rotation ticks, each row followed by its count of ticks:
The counts run from 0 to 618.
[ 0.34 -0.73 -1.61  3.33 -0.26 -0.42 -0.76 -1.15  0.38  0.58 -1.76 -1.70
 -0.59 -1.42  0.91 -1.24  1.00 -0.27  0.94  1.11  2.91 -1.74 -0.31 -1.36
 -0.85 -0.84 -0.27 -1.30 -1.57  0.15  1.86  0.05 -0.70  0.90 -0.07 -1.62
 -0.27 -1.21  0.04 -2.13  0.19 -0.77 -1.55  1.81 -0.72  1.21  2.76 -1.88
 -1.27  1.72  0.54  0.42 -1.67  0.96  1.51 -2.12  0.35  0.43] | 68
[-0.34 -0.25 -0.40  2.95  0.54  0.46 -0.09 -3.13  0.64  0.14 -1.05 -2.61
 -1.24 -0.13 -0.58 -1.68  1.10 -1.06  0.66  1.51  1.55 -2.94 -0.42 -1.19
 -1.33 -1.48 -1.29 -1.19 -1.81  0.54  0.33 -0.42 -1.75 -0.60 -1.30 -1.22
  0.27 -0.25  1.37 -1.30  0.78  0.04 -0.64  2.23 -1.05  0.82  2.30 -0.68
 -2.71  0.22 -0.89  0.12 -1.43 -0.39 -0.77 -2.26  1.28  0.39] | 272
[ 0.82  0.70 -1.66  3.27 -0.65  0.08 -1.19 -1.59  1.41  1.14 -0.92 -1.05
  0.53 -0.92  0.42 -2.21  1.56 -2.10  2.19  1.53  2.52 -2.34 -0.79  0.56
 -0.59 -0.64 -0.23 -1.84 -1.01  0.52  1.43 -0.15 -0.68  0.53 -0.77 -1.01
  0.58 -0.38  0.05 -1.45  1.51 -0.63 -1.70  0.67 -0.12  1.14  1.81 -1.86
 -0.63  1.73 -0.26  0.35 -1.79 -0.59  1.97 -1.98 -1.00  0.28] | 416
[ 1.29  0.10 -2.71  2.75 -0.72 -0.31 -0.66 -0.94  1.33 -0.04 -0.85 -1.10
 -0.21 -0.37  0.72 -0.83  2.50 -1.87  3.33  0.87  2.75 -0.89  0.15  0.59
 -0.47 -0.34 -0.31 -0.95 -0.41  1.05  1.13  1.11 -0.36  0.71 -0.50 -1.87
  1.22 -0.39 -1.14 -3.00  0.34 -0.85 -1.06  0.03 -0.90  1.19  0.90 -1.99
 -1.70  0.54  1.11 -0.65 -1.29 -0.46  1.94 -2.32 -0.34  0.83] | 525
[ 0.40 -0.37 -1.08  2.67 -1.34 -1.55  0.91 -2.51  1.67  0.28 -1.35 -1.76
  0.76  0.09  0.73 -1.16  0.82  0.00  1.43  1.70  1.40 -2.44 -0.23  0.63
 -0.96  0.31  0.06 -1.08 -0.87  0.78  0.18 -0.01 -0.35  0.45 -0.68 -2.14
  1.66 -0.28  0.43 -3.53  1.77  0.18 -1.84  2.58 -0.48  2.11 -0.31 -1.67
 -1.41  1.10  0.14 -1.38 -1.10 -0.55  1.71 -2.19 -0.35  0.14] | 299
[ 0.74  0.60 -2.24  4.26  0.25  0.33 -0.24 -0.46  0.95  0.57 -0.97 -1.17
 -0.18 -0.62  0.00 -1.19  2.49 -2.35  3.35  0.82  2.53 -1.22 -0.09 -1.09
 -0.80 -1.47 -0.81 -1.03 -0.53  1.14  1.40  1.21  0.15  0.27 -0.34 -0.92
 -0.22 -1.54 -0.28 -2.23  0.70 -1.20 -1.18  0.44 -1.16 -0.57  1.73 -0.98
 -1.46  0.11  1.05 -0.04 -2.25  0.66  1.78 -1.46 -0.71  0.59] | 330
[-0.14  1.31 -0.64  3.97 -0.57 -0.84 -1.02 -2.04  1.93  1.07 -1.73 -0.60
 -0.11 -0.80  0.55 -1.76  2.48 -1.25  1.45  0.24  2.19 -2.31 -0.26 -0.12
 -0.88 -1.57 -0.42 -1.46 -0.59  1.40  1.38 -0.71 -0.23 -1.09 -1.53 -0.91
  0.80 -0.72  0.94 -0.77  2.98 -0.78 -1.46  1.55 -0.65  1.10  1.10 -0.48
 -1.38  0.78 -0.08  0.00 -1.34  0.37  1.11 -1.67 -0.59 -0.69] | 30
[ 1.77  0.83 -2.17  3.39 -0.67 -1.00 -0.96 -0.90  1.74  0.44 -1.26 -1.32
  0.44 -0.44  1.23 -0.92  2.00 -1.67  3.02  0.62  2.95 -0.94  0.34 -0.27
 -1.06 -1.01 -0.46 -1.47 -0.01  1.19  1.51  0.53 -0.37 -0.18 -0.66 -1.25
  0.96 -1.01  0.15 -2.66  1.87 -0.65 -1.17  0.02 -1.05  0.83  0.31 -1.59
 -0.76  1.31  1.16 -0.71 -1.45  0.34  1.79 -1.96 -0.63 -0.49] | 419
[-0.90  0.47 -0.24  4.11  0.26 -0.37 -0.60 -1.85  1.70  1.29 -1.23 -1.48
 -0.18 -0.72  0.58 -1.14  1.54 -1.77  0.91  0.63  2.16 -2.90 -0.49 -0.96
 -1.31 -2.19 -0.63 -1.24 -0.75  1.38  1.09 -0.06 -0.22 -0.94 -1.33 -0.60
 -0.22 -0.74  1.89 -0.97  2.48 -0.23 -1.49  1.64 -0.79  0.98  1.50 -0.37
 -1.48  0.43 -0.83 -0.05 -1.93  0.67  0.91 -1.38 -0.18 -0.24] | 29
[-0.34 -0.47 -1.92  3.63 -0.98 -1.35  0.46 -1.23  0.99  0.49 -2.29 -0.38
  0.70 -0.42  0.28 -0.94  2.04 -0.52  2.13  1.27  1.49 -2.70 -0.21  0.74
 -0.58  0.04  0.40 -0.80 -0.27  0.36  0.69  0.33 -0.48  0.93 -0.24 -1.95
  0.59  0.44 -0.93 -2.27  1.05 -0.80 -1.66  1.53 -0.91  2.01  1.41 -2.29
 -1.82  1.52 -0.22 -1.49 -1.77 -0.89  2.01 -1.50  0.02  0.70] | 543
[ 1.58  1.54 -2.03  2.63  0.07  0.45 -1.90 -2.58  2.30 -0.40 -0.22 -1.81
 -0.44 -0.18  0.07 -1.59  1.84 -1.62  2.42  0.76  2.40 -1.51  1.16  0.36
 -1.05 -1.64 -1.10 -1.94 -0.87  1.25  0.98  0.35 -0.99 -0.58 -1.60 -0.66
  2.01 -1.05  1.13 -1.94  1.37 -0.55 -0.42  0.84 -1.26  0.51  0.86 -0.46
 -2.20  0.41  0.12 -0.46 -0.79 -0.38  0.19 -2.14 -0.33 -0.24] | 292
[ 0.65 -0.71 -1.46  2.88 -0.85 -1.58  0.57 -1.03  0.59  0.27 -1.72 -2.41
  0.38  0.18  1.60 -0.50  1.79 -1.87  2.57  1.07  2.65 -1.68 -0.54 -0.36
 -0.69 -0.11 -0.41 -0.29  0.46  0.86  0.85  0.89 -1.30 -0.06 -1.52 -2.09
  0.18  0.78 -0.69 -3.27  0.27  0.28 -0.79  0.04 -1.25  2.80  0.46 -2.37
 -1.59  0.41 -0.05 -1.01 -1.78 -0.56  1.08 -2.74  0.00  1.03] | 528
[ 0.02 -0.01 -0.63  3.03 -0.05 -0.21  1.51 -1.75  0.29  0.21 -0.80 -3.65
  1.17 -0.43  1.02 -0.86  0.41 -0.73  1.26  2.17  1.86 -2.03 -0.09 -0.55
 -0.62 -0.11  0.13 -0.81 -1.01 -0.66  0.31  0.00 -0.28  0.48 -0.42 -2.33
 -0.44 -0.22  0.46 -3.83  0.53  0.96 -1.61  2.15 -0.91  1.80  1.17 -1.49
 -1.41  1.21 -0.07 -0.79 -1.90  0.05  1.37 -1.57 -0.23  0.68] | 196
[-0.67 -0.87 -1.03  3.98 -0.41 -1.19  1.92 -1.72  1.08  0.73 -1.51 -1.80
  0.95 -0.37  0.39 -0.78  0.85 -0.17  1.66  1.81  1.31 -2.75 -0.20 -0.47
 -0.66  0.07 -0.12 -0.81 -0.93  0.67  0.02  0.62  0.51  1.16 -0.40 -1.89
 -0.10 -0.58  0.38 -3.31  0.75 -0.32 -2.11  2.77 -1.18  1.24  1.12 -1.17
 -1.36  0.53 -0.64 -1.23 -2.28  0.27  1.95 -1.57 -0.08  1.06] | 105
[ 0.64  1.76 -0.56  4.11  1.05  1.16  0.33 -2.05  0.90 -0.66 -0.70 -3.11
  0.30 -0.30  0.33 -1.58  1.36 -1.67  2.12  1.71  1.97 -1.82  0.49 -1.17
 -0.80 -1.66 -0.77 -0.50  0.35  0.35 -0.01 -0.43 -0.91 -1.91 -1.58 -0.65
 -0.02 -0.76  1.12 -2.54  1.40  0.49 -0.71  0.92 -1.31 -0.40  0.87 -0.35
 -1.79  0.35 -0.04 -1.03 -2.03  0.36 -0.12 -0.89 -0.01 -0.58] | 7
[-0.61 -0.22 -0.87  2.37  0.21  1.25  0.19 -2.94  0.96  0.77 -0.02 -1.89
 -1.61  0.04 -0.55 -2.26  1.44 -1.62  1.59  2.30  1.43 -2.95 -1.58 -0.20
 -1.35 -0.81 -1.54 -1.35 -1.99  0.52  0.39 -0.04 -1.27  0.46 -0.58 -1.66
  0.50 -0.27  0.51 -1.86  0.53 -0.04 -1.17  1.65  0.51  0.26  1.26 -1.31
 -2.50  0.01 -0.62  0.71 -1.18 -1.51  1.39 -2.18  0.31  0.83] | 606
[ 0.97  0.75 -2.44  3.56 -0.12  0.18 -0.68 -2.41  2.24 -0.47 -0.67 -0.44
 -0.56  0.25 -1.13 -1.82  2.01 -0.78  2.85  1.20  1.19 -2.04  0.35  0.74
 -0.56 -1.04 -1.67 -1.36 -0.99  1.33 -0.29  0.34 -0.26  0.61 -1.15 -0.27
  2.10 -0.71 -0.06 -2.10  0.36 -1.35 -0.31  1.64 -1.11 -0.45  1.07 -0.26
 -2.39  0.19 -0.01 -0.84 -1.69 -0.90  0.61 -1.88  0.13  0.64] | 100
[-0.22  0.77 -1.26  1.72  0.06  1.70 -0.21 -2.76  1.46  0.23  0.74 -2.60
 -1.17  0.07 -0.19 -1.85  1.90 -2.08  2.11  2.28  2.21 -1.13 -0.50  0.46
 -1.13 -0.97 -1.19 -1.44 -1.48  0.18  0.76  0.17 -0.76 -0.03 -0.27 -2.06
  1.23 -0.29 -0.30 -2.37  0.61  0.32 -0.42  0.52  0.06  0.08  0.83 -1.03
 -2.54  0.16 -0.10  0.25 -0.75 -1.68  1.26 -2.14 -0.74  1.50] | 500
[ 1.45  1.26 -2.16  3.49  0.07  0.19 -0.61 -2.21  2.61 -0.42 -0.80 -1.26
  0.30  0.33 -0.84 -1.56  1.83 -1.56  3.05  1.22  1.36 -2.56  0.86  0.31
 -0.98 -1.31 -0.72 -1.36 -0.62  1.25  0.07  0.53 -0.74 -0.54 -1.34 -0.18
  1.77 -0.72  0.92 -1.65  1.47 -0.97 -0.58  0.80 -1.38  0.09  0.43 -0.35
 -2.50  0.14  0.49 -1.31 -1.10 -0.92  0.34 -1.64 -0.43 -0.22] | 99
[-0.56 -0.76 -1.06  4.12 -0.45 -1.45  1.03 -0.95  0.61  0.54 -1.68 -2.48
 -0.40  0.04  0.79 -0.50  2.18 -1.65  2.23  0.48  2.60 -1.45 -0.68 -1.48
 -0.56 -1.05 -0.86  0.08  0.02  1.43  0.61  0.86 -0.50 -0.12 -1.45 -1.15
 -0.45 -0.32 -0.53 -3.01 -0.26 -0.37 -0.55  0.80 -1.31  1.20  0.85 -1.29
 -1.84 -0.27  0.11 -0.49 -2.46  0.37  0.69 -2.26  0.44  1.10] | 334
[-0.53 -0.68 -1.22  2.35 -1.25 -1.20  0.33 -2.89  1.41  0.31 -1.12 -1.72
 -0.77  0.32  0.33 -1.21  1.50  0.11  1.41  1.06  1.81 -1.71 -0.13  0.90
 -1.13  0.12 -0.41 -0.90 -1.06  0.83  0.55  0.06 -0.29  0.75 -0.46 -2.64
  1.80 -0.07 -0.97 -3.40  0.73  0.31 -1.19  3.17 -0.53  2.03  0.09 -1.14
 -2.74  0.54  0.17 -0.84 -0.90 -0.57  1.63 -2.33 -0.05  1.01] | 387
[-0.13  0.63 -1.08  4.01  0.35 -0.32  0.45 -2.29  2.16 -0.12 -0.58 -1.49
 -0.48  0.31 -0.86 -0.84  2.15 -2.06  2.44  0.95  1.59 -3.09  0.39 -0.27
 -1.28 -1.70 -1.18 -0.98 -0.56  1.76 -0.09  1.03  0.07 -0.58 -1.69 -0.27
  1.01 -0.30  1.26 -1.50  1.55 -0.77 -0.32  1.06 -1.61  0.72  0.45  0.22
 -2.62 -0.71 -0.64 -1.39 -1.65 -0.45  0.11 -1.78  0.06  0.51] | 11
[ 0.40  0.19 -0.51  3.07 -1.20 -1.69 -0.62 -2.19  1.21  0.87 -2.08 -2.31
 -0.16 -0.13  1.76 -0.78  1.32 -0.35  1.28  0.31  2.80 -1.31  0.21 -0.92
 -1.16 -0.70 -0.11 -1.13 -0.39  1.01  1.55 -0.19 -0.49 -0.79 -0.61 -2.11
  0.95 -0.71  0.86 -2.40  2.23  0.08 -1.98  2.18 -0.82  2.02  0.12 -1.39
 -1.09  1.07  0.51 -0.35 -0.95  1.36  1.11 -2.24 -0.31 -0.22] | 597
[-0.62 -0.49 -1.18  3.86  0.46 -0.63  0.88 -2.44  1.58  0.36 -1.56 -0.70
 -0.33 -0.25 -1.06 -0.78  1.62 -1.74  2.03  1.21  1.14 -3.88 -0.34 -0.31
 -1.33 -1.05 -0.68 -1.19 -1.01  1.29  0.03  1.05 -0.56 -0.22 -1.13 -1.09
  0.14  0.02  0.79 -0.53  1.65 -1.33 -0.85  1.22 -1.30  0.98  1.45 -0.96
 -3.09 -0.59 -0.94 -1.22 -1.57 -0.76  0.10 -1.41  0.30  0.75] | 451
[ 0.71  1.43 -1.42  3.73  0.06  0.82 -0.39 -2.19  0.45 -0.70 -2.19 -2.38
 -0.29  0.23  0.04 -2.30  2.99 -1.21  2.65  0.96  2.01 -0.95 -0.31 -0.43
 -0.81 -1.04 -0.37 -0.13  0.61  0.19  0.29 -1.06 -2.14 -2.12 -1.33 -1.21
  0.72  0.06 -0.53 -2.27  1.74  0.26 -0.61  0.78 -1.07 -0.16  0.19 -1.59
 -2.48  0.85  0.78 -1.26 -1.50 -0.68 -0.07 -1.30  0.18 -0.65] | 445
[-0.52  0.42 -0.66  3.13  0.75  1.12  1.44 -1.91  1.19  0.28  0.44 -3.12
  0.24 -0.12  0.13 -1.28  1.50 -3.04  2.25  2.75  1.87 -2.41 -0.66 -0.27
 -1.01 -0.96 -0.84 -0.72 -0.38  0.47  0.24  1.00 -0.27 -0.49 -0.92 -1.79
 -0.54  0.27  0.76 -2.27  0.80  0.64 -0.72  0.02 -0.90  1.03  0.58 -0.98
 -1.99 -0.53 -0.95 -0.35 -2.06 -1.27  0.97 -1.25 -0.84  1.26] | 218
[-0.82  0.28 -0.98  3.51  1.07  0.89  0.24 -2.57  0.81 -0.31 -1.01 -2.61
 -1.91  0.59 -0.66 -2.09  2.19 -1.53  1.69  1.21  1.71 -1.99 -0.20 -1.06
 -1.26 -1.76 -1.38 -0.40 -0.90  0.43  0.12 -0.32 -1.51 -1.26 -1.52 -1.00
  0.27 -0.07  0.06 -1.66  0.39  0.29 -0.15  1.31 -1.20 -0.01  1.23 -0.39
 -3.38 -0.51 -0.31 -0.19 -1.43 -0.61 -0.68 -1.85  1.04  0.73] | 359
